The rows below fall into families. The same turns and mirrors carry the whole set onto itself and the rows of a family onto each other. For each named row, which other rows are in its family? Write them in the order they are listed.
These 30 rows form 5 families of 6 rows each.
vibu: [  2.1   9.1 -32.0  21.5  13.6  -0.1  -6.8  21.8 -28.7  -7.1   4.4  13.6
  10.1  -7.7]
Botad: [-23.8  -0.5 -51.5  -7.8  24.0  35.3  -3.1  17.1 -18.8 -20.3  20.1  27.0
   9.6   8.9]
lide: [-19.9 -10.9 -26.8 -13.1   8.8  45.4 -17.9  26.4 -28.7 -19.2  28.4  34.5
  18.8  -9.2]
Vuz: [-33.6  17.3 -41.1 -22.8 -20.0  21.6 -16.9  22.9   1.4 -20.3   8.1  30.3
   4.5  17.2]
gego: [  9.1   2.1 -31.6 -14.8  -7.0   9.3 -11.8  45.9 -30.4 -12.0   5.1   5.8
  11.8 -14.0]
Tamas: [-19.4   2.6 -57.1  -8.0  12.3  23.5   6.2  11.8 -16.3 -31.7   3.2  14.4
  12.4   4.7]
sek: [-20.8  -4.4 -55.4 -24.3 -26.6  19.5  -5.3  37.2 -17.2  -4.0   5.7  52.1
  12.8   2.4]
Fisek: [ -3.8  -6.1 -22.0 -15.8 -20.5  15.6 -19.6  49.3  -9.7 -14.8  12.4   7.7
  14.0 -17.5]
bekud: [ -2.6 -12.2 -36.3 -10.2 -33.1  12.1  -6.7  42.3 -31.3   2.2   0.4  46.1
  10.7 -16.9]
Mab: [-17.4  -1.3 -13.4 -15.1  -7.0  38.7  -5.8  26.1 -39.9 -27.3  18.9  32.2
   2.0 -18.3]
veka: [-23.7   7.3 -60.1 -12.0   2.7  16.7  17.6  39.6 -25.1  -3.8   6.4  43.4
   7.8   3.5]
keni: [-35.1   8.3 -46.1   3.9  15.0  28.0  17.3  20.0 -19.5 -16.5  11.9  27.9
   3.2   3.4]
Muv: [-29.9  16.3 -38.1  -4.8  16.7  25.1  12.8  18.5 -20.9 -26.0  14.9  23.7
  -5.7   5.8]
Milu: [-19.7  -8.7 -47.9 -21.1 -18.0  25.2 -17.0  29.4   5.9 -26.3   6.7  14.6
  11.6   5.3]
Ful: [-15.7   1.4 -50.7 -16.9 -17.4  12.4 -30.9  24.3   6.2 -10.8   5.2  21.4
  15.3  15.0]
Denom: [-12.3  16.4 -18.9  23.8  -5.6  -4.8  -6.9  16.6 -17.1 -12.4   2.9  19.9
  -7.4  -4.4]
lono: [-33.9  -4.8 -17.6  13.8 -26.0  23.9 -25.0  11.8  -7.4  -5.2  18.1  46.1
  13.2  -9.7]
Vude: [ -6.6   7.4 -31.9 -16.7 -31.7   9.9   1.0  45.4 -25.8 -10.3  -7.3  13.4
  10.9 -14.3]
Niv: [-15.3  -1.5 -25.3   8.4 -13.5  13.5 -44.1  13.8  -4.4  -2.0  18.6  37.7
  19.6   2.1]
Fumi: [-14.8 -22.7 -26.6   7.4  -8.1  27.0  -0.4  35.0 -32.1  -2.1  16.9  52.3
   0.8 -21.2]
naza: [-14.6  13.2 -25.3  29.7  -4.9  -2.6   1.7  21.4 -21.2   1.5   2.0  25.0
   1.3  -9.9]
zadet: [-13.2  19.8 -42.2  20.5   2.5  -0.5 -10.7   6.8 -19.4 -13.1   4.3  21.4
  18.3   0.4]
Lin: [-16.9   0.9  -9.4  -2.3   5.1  31.7 -17.2  36.8 -28.1 -14.3  30.4  27.4
  20.4 -23.9]
tifu: [-31.1  -0.6 -11.7   9.0 -20.2  24.3 -28.2   5.7  -7.5 -14.7  20.6  43.2
   1.9  -1.3]
Komil: [-26.5  13.0 -23.5  13.7  -1.2  18.8 -28.9  10.1 -13.5  -9.5  26.6  37.8
  26.7  -6.8]
nisiz: [-29.3 -10.4 -34.1  19.9  -6.9  15.1  -8.8  26.2  -8.8   8.6  20.4  58.9
   3.3  -1.9]
tumo: [-17.3   8.1 -48.9  14.8  -0.8  -3.7   6.9  36.2 -13.8   9.2   5.5  42.7
   0.7   1.4]
pim: [-36.7   9.0 -51.5 -17.0 -25.8  21.2  -8.3  26.0   4.9 -11.7   0.0  31.5
  13.8  14.4]
seba: [ -4.5  16.5 -24.8 -20.3 -29.1   5.6 -11.2  36.1 -26.4 -18.0  -2.7  13.9
   1.6  -7.1]
ruteg: [-24.6  -6.9 -19.8 -13.2 -10.9  45.3  -0.5  31.7 -37.2 -16.1  18.0  35.6
  12.6 -23.9]

Same family as Milu: Tamas, Fisek, zadet, Lin, Komil
Same family as Vude: keni, lono, naza, pim, ruteg
Same family as nisiz: sek, bekud, veka, Fumi, tumo

The rows below fall into families. The same turns and mirrors carry the whole set onto itself and the rows of a family onto each other. For each named row, which other rows are in its family? Write them in the order they are listed.
These 20 rows form 4 families of 5 rows each.
nedan: [ -5.9 -18.2   7.6  -7.4  -6.7  22.8  16.8  -2.7 -43.7  14.5  -8.5  11.1
   1.3  -0.6   4.7   3.0 -18.3   8.5  -0.3  -1.3   7.4  -9.9  10.7]
Nalu: [  9.8   7.6  -7.1  24.6  -7.3  -2.7 -15.2   3.8  22.0  14.8  10.0 -14.8
  -4.2  -2.2  -1.9  12.2   5.1  -8.9  -5.1   6.4   7.1 -11.9   5.6]
Gumo: [-10.5  23.9  -2.5  17.7  -9.7 -12.9  11.1   7.6   7.6  -5.0   3.1  -9.9
   5.8  15.0  -5.0  22.8 -11.3  19.4   1.6  -8.4   3.5 -16.5   3.2]
bis: [  1.0  20.2  -2.3  -5.2  14.5 -10.7   4.1  32.8  -8.9 -38.1   7.1  -0.1
  12.9  -9.1   8.6  -7.7   3.3   4.7  -3.0 -12.1 -21.0  -4.3  -1.1]
dorik: [-13.9  -4.2  -3.4  10.7 -12.0  13.9  12.2  -8.7 -10.8  20.9  -1.0   2.8
   3.5  14.5 -12.8  22.1 -18.0  17.3 -11.2  -5.6   8.1  -9.4   1.7]
Lofa: [-10.2  -7.7  10.2  17.8  -4.8  -9.6   2.9   3.5  19.8   5.1  18.9  -8.8
  13.7  16.3  -1.9   3.9   9.9  22.5  -7.9  -6.7 -18.5   0.5  -6.4]
dema: [  3.5  -9.6  14.7 -31.2  12.0  -3.2  -1.9  36.5 -25.8 -32.5   0.6  -5.8
  16.8  -5.2  17.2 -15.1  -1.9   3.6  -5.4   0.5  -0.1  -3.6   3.0]
getok: [ 18.5  17.0   2.7  19.5  -3.3 -16.0 -10.2  20.3  13.2 -11.0   7.2 -12.5
  -6.3 -11.3  16.7  -5.8   8.8 -11.0   4.6   6.5  -3.6 -18.6  11.5]
gib: [ -8.5 -22.7   7.9 -14.8  11.2  32.2  -5.4  11.8 -32.4  21.1  -0.2  -3.2
  13.7  -9.7   1.6  10.7   4.6   2.3  12.8  -8.6  11.4  11.2  -4.5]
sef: [ -8.1  13.3  -2.0  22.8   5.2  -7.7   4.8   9.8  13.3  -5.4  18.2  -0.4
   9.7   3.4  -2.7   3.6  11.2  16.1  -4.0 -16.2 -30.6  -0.8  -7.0]
Pobe: [ 19.5 -18.4  -2.1  -8.3   0.5  21.5 -11.9   9.3 -27.3   9.0  -3.4   3.4
  -8.4 -18.4  10.4  -9.9  -3.7 -22.5 -10.3  11.6   8.7  -9.8  13.7]
sapa: [ -1.7  25.6  11.2   5.8  -4.8 -20.3  14.3  23.7 -13.2 -24.8  -2.3  -9.6
   4.3   2.0  17.6   2.3  -7.5  15.8  19.4  -5.1   1.0 -20.0  12.8]
zutu: [-13.3 -12.9   4.0  17.4   3.4  18.9  -0.3  -3.8  -0.2  29.8  12.5  -4.2
  11.6   3.3  -7.9  14.0  12.4  14.3   6.5 -13.5 -10.2   7.4  -9.2]
potez: [ -4.2 -31.1  17.6 -30.2   7.4  21.7  -6.6  19.4 -31.1   6.7  -1.9  -7.3
  16.5  -1.9   9.6  -0.6   0.1   4.8   0.4   2.6  15.9   5.8   0.1]
rav: [  3.5  -1.0  17.3 -11.9  -2.0   1.1  17.7  17.6 -44.7 -13.9 -10.1   3.6
  -1.0  -8.4  24.5 -10.9 -11.5   8.6  18.2  -3.9   4.0 -16.6  17.1]
bunil: [ 25.8   0.8   5.0  -0.4   1.9  -3.2  -7.9  21.4 -17.5 -13.7  -0.6  -3.1
  -8.5 -21.1  22.9 -20.7   2.7 -20.2   1.2  10.9  -4.8 -17.5  17.4]
sot: [  0.8   6.8   8.1  -2.0   3.7 -21.2   3.0  26.2   8.9 -32.9  12.3  -6.9
  13.3   7.2  11.3 -12.3   3.9  15.9 -11.7  -5.6 -20.4  -7.1  -1.4]
pem: [ 10.2 -13.2  -8.3   7.0  -5.0  21.1 -14.4  -2.2  -2.3  28.4   1.7  -4.8
  -4.5  -6.3  -4.9  11.2  -2.0 -15.8 -14.5  10.1  14.2  -7.6   5.4]
sol: [  1.0  -2.5   3.8 -28.9  19.2  13.0  -1.7  34.6 -37.1 -20.6  -5.2  -1.1
  13.9 -16.1  12.4  -4.0  -0.5  -3.7   7.7  -7.4   4.1   2.0  -0.2]
nimom: [-11.0 -30.5  15.3   0.0  -0.9  17.6  -4.2  -1.3  -3.7  29.9   9.4  -9.2
  14.9  10.8  -4.9  11.0   7.0  17.2  -0.7  -3.1   5.9   7.6  -6.9]

Same family as potez: Lofa, dema, sot, nimom
Same family as sef: bis, gib, zutu, sol
Same family as nedan: Gumo, dorik, sapa, rav

The rows below fall into families. The same turns and mirrors carry the whole set onto itself and the rows of a family onto each other. For each named row, which other rows are in its family? Write them in the order they are listed.
These 28 rows form 7 families of 4 rows each.
fak: [ -9.3  -3.8   5.6   9.6 -15.9  -6.5  -0.8  17.1 -13.4   9.6 -26.0  17.2
   5.4   7.0  -2.8  -0.2  17.1  21.4 -26.2   8.8]
zaden: [ 13.5  13.8   0.1   7.7  -7.5  22.7  15.4   5.0  15.1   3.3 -13.3   8.8
  17.3   4.3  -1.9 -15.2   6.4  22.0 -23.9 -26.1]
leta: [ -7.2 -14.2   7.9 -13.1  13.4   3.4  -1.5   2.0   3.4 -24.3   8.8 -16.9
  -4.4   0.3   1.3  11.5 -11.7  -5.8  10.7  15.8]
zorir: [ -5.6  -9.3   7.8 -14.1   6.8   0.8  -5.0   2.9   0.7 -11.9   7.1 -16.0
 -12.0  -3.4  -6.2  24.0 -18.0   3.3   9.7  19.7]
Rufez: [ 13.3  -1.5   2.9   4.1  16.8  18.4  -0.3  -7.9 -19.5   3.4   7.0 -25.6
   7.1 -14.6   0.2 -17.5  -8.7  -1.6  25.5 -10.5]
tifi: [ 11.6   2.7  -1.8   0.7  17.5  14.3   3.2  -9.5 -22.6   6.3  15.9 -28.4
   2.9  -6.2  11.5  -8.8  -4.1  -7.3  24.6  -5.6]
pom: [  2.0   9.4  -3.5  -0.6  15.9   5.6  15.4  -6.7 -30.5   1.4  11.6 -25.1
  11.9  -2.8   7.4 -15.9  -5.2  -4.5  21.2  -1.0]
nebo: [ 18.3  13.6  -2.3   5.7  -6.1  23.0   3.7   8.9  -3.1  11.2 -21.9   3.8
  12.2  -9.4  -0.8 -11.8   8.7  34.7  -9.5 -29.7]
gavog: [  4.2   4.0  -3.1  11.4  10.9  17.8   4.7 -14.2 -20.7   6.4  20.2 -25.0
   9.2  -4.9   9.7 -14.4  -1.0 -11.9  19.7  -6.9]
zot: [ -6.1  -2.6   3.1  15.2 -10.0  -7.6  -2.1   9.0  -8.0  12.2 -28.0  17.1
  -1.5  10.8   8.2   3.2  12.4  24.0 -22.6  16.9]
sezok: [ 10.3   1.4  -0.8   2.4  18.3  15.9   5.0  -2.7 -24.6  10.0   9.2 -32.2
  16.6 -11.0   6.9 -10.8 -12.1   6.5  24.6  -3.2]
Befu: [ 16.3  24.4  -3.1   6.9 -12.4  16.5  14.8   7.3   8.9  11.5  -9.0   8.6
  10.8  -4.9   8.6  -6.9  10.5  30.0 -14.0 -26.0]
vuze: [ 12.1  17.0  -2.6   8.5 -10.6  20.1   5.3   9.7   7.3  15.4  -9.9   9.9
   9.0  -6.0  -2.1 -12.2  12.3  31.6 -17.4 -25.7]
nabab: [ 10.0  13.8  -2.2   9.8  21.9  23.5   4.5  -3.1 -22.3   6.7   9.7 -23.1
  11.5  -6.3  14.6 -13.2  -2.1  -9.5  20.3  -5.4]
bunan: [ -5.9   4.1   1.7  -7.7   8.2   2.8   3.5   1.3   5.8 -27.5  12.1 -13.8
 -15.9   0.2  -2.9  18.0  -8.4  -1.0  13.7  13.2]
Moz: [ 18.1  26.3  -5.1  13.1  -7.8  27.8   9.5  14.7   9.2   8.6 -10.0   5.3
  13.3  -6.4   4.1 -18.0   7.1  25.4 -11.9 -19.7]
Raf: [ 20.8  16.4  -3.4   4.0  -7.8  25.4  11.7  10.1   4.9  12.9  -9.8  12.2
  12.3   5.4   4.6 -14.8   3.1  31.8 -16.3 -20.4]
kepo: [ 15.6   4.6  -3.3   8.3  -4.8  29.1   9.6   9.2   9.8  18.5 -18.6   2.2
  18.7 -10.1   0.1 -14.5   3.4  29.8 -16.2 -22.1]
des: [-15.0  -8.4   3.8 -12.2   5.3  -3.0   0.1   2.1   8.9 -18.0   6.6  -9.9
  -4.4   8.4   1.1  19.7 -13.3 -10.9   5.8  13.6]
ronaz: [ -9.1  -5.2   3.6  -3.3  -8.3 -11.3  -5.8  13.0  -8.8  13.4 -29.1   8.9
  -1.9   8.6  -7.1   5.5  14.8  24.6 -26.3   7.9]
Nipi: [ -7.3 -20.2   5.7 -12.6  10.6  -2.1  -5.7   3.3   2.8 -12.5   5.5 -20.5
  -9.6   4.1 -13.1  11.2  -9.0  -5.3   9.1  15.8]
mil: [-12.4  -9.1   8.3  -6.2   7.3   7.9   0.2   3.3   7.0 -26.7  14.3 -13.4
  -2.8   3.0  -3.9   9.8  -6.8 -13.0   2.7  21.0]
zuf: [ -5.7 -11.3   4.0   7.1 -15.7   0.1  -6.2  11.1 -10.0  20.5 -28.7  13.2
  -4.4   4.0  -5.6   8.7  10.1  15.4 -27.1  12.6]
nazut: [ -5.8   4.7   6.1   6.7 -13.0  -8.3   5.6  17.2 -15.7   5.7 -24.8  14.9
   4.1   9.3   4.9   4.8  18.8  18.2 -26.9  14.4]
zim: [ -4.9   1.3   3.6  21.5 -12.2  -2.6  -3.4   3.8 -14.8  13.1 -26.9  14.1
  -5.2  12.2  -0.6   1.1  20.9  10.2 -29.0   8.8]
puli: [  0.9   6.1  -3.1   2.6  19.3  18.3   7.2  -4.9 -26.7   9.4  17.4 -22.1
   7.0  -9.2   7.6 -15.6 -11.9  -8.9  16.9  -6.8]
sipu: [-12.5   0.6   1.5   7.8 -19.6 -14.7  -2.6  11.0  -8.6  12.6 -22.6  15.0
   1.7  12.3   0.9   1.0   9.4  13.0 -24.7  16.4]
gineg: [-17.2 -13.4   1.4  -0.6   9.4   4.7   0.1   7.2   4.4 -21.8  12.4 -14.9
  -9.9  -0.1  -1.4  18.0 -15.0  -4.9   7.5  11.6]

Same family as leta: fak, tifi, vuze
Same family as puli: zot, Raf, gineg
Same family as kepo: zorir, sezok, zuf
Same family as nabab: Moz, des, sipu
Same family as pom: zaden, bunan, zim

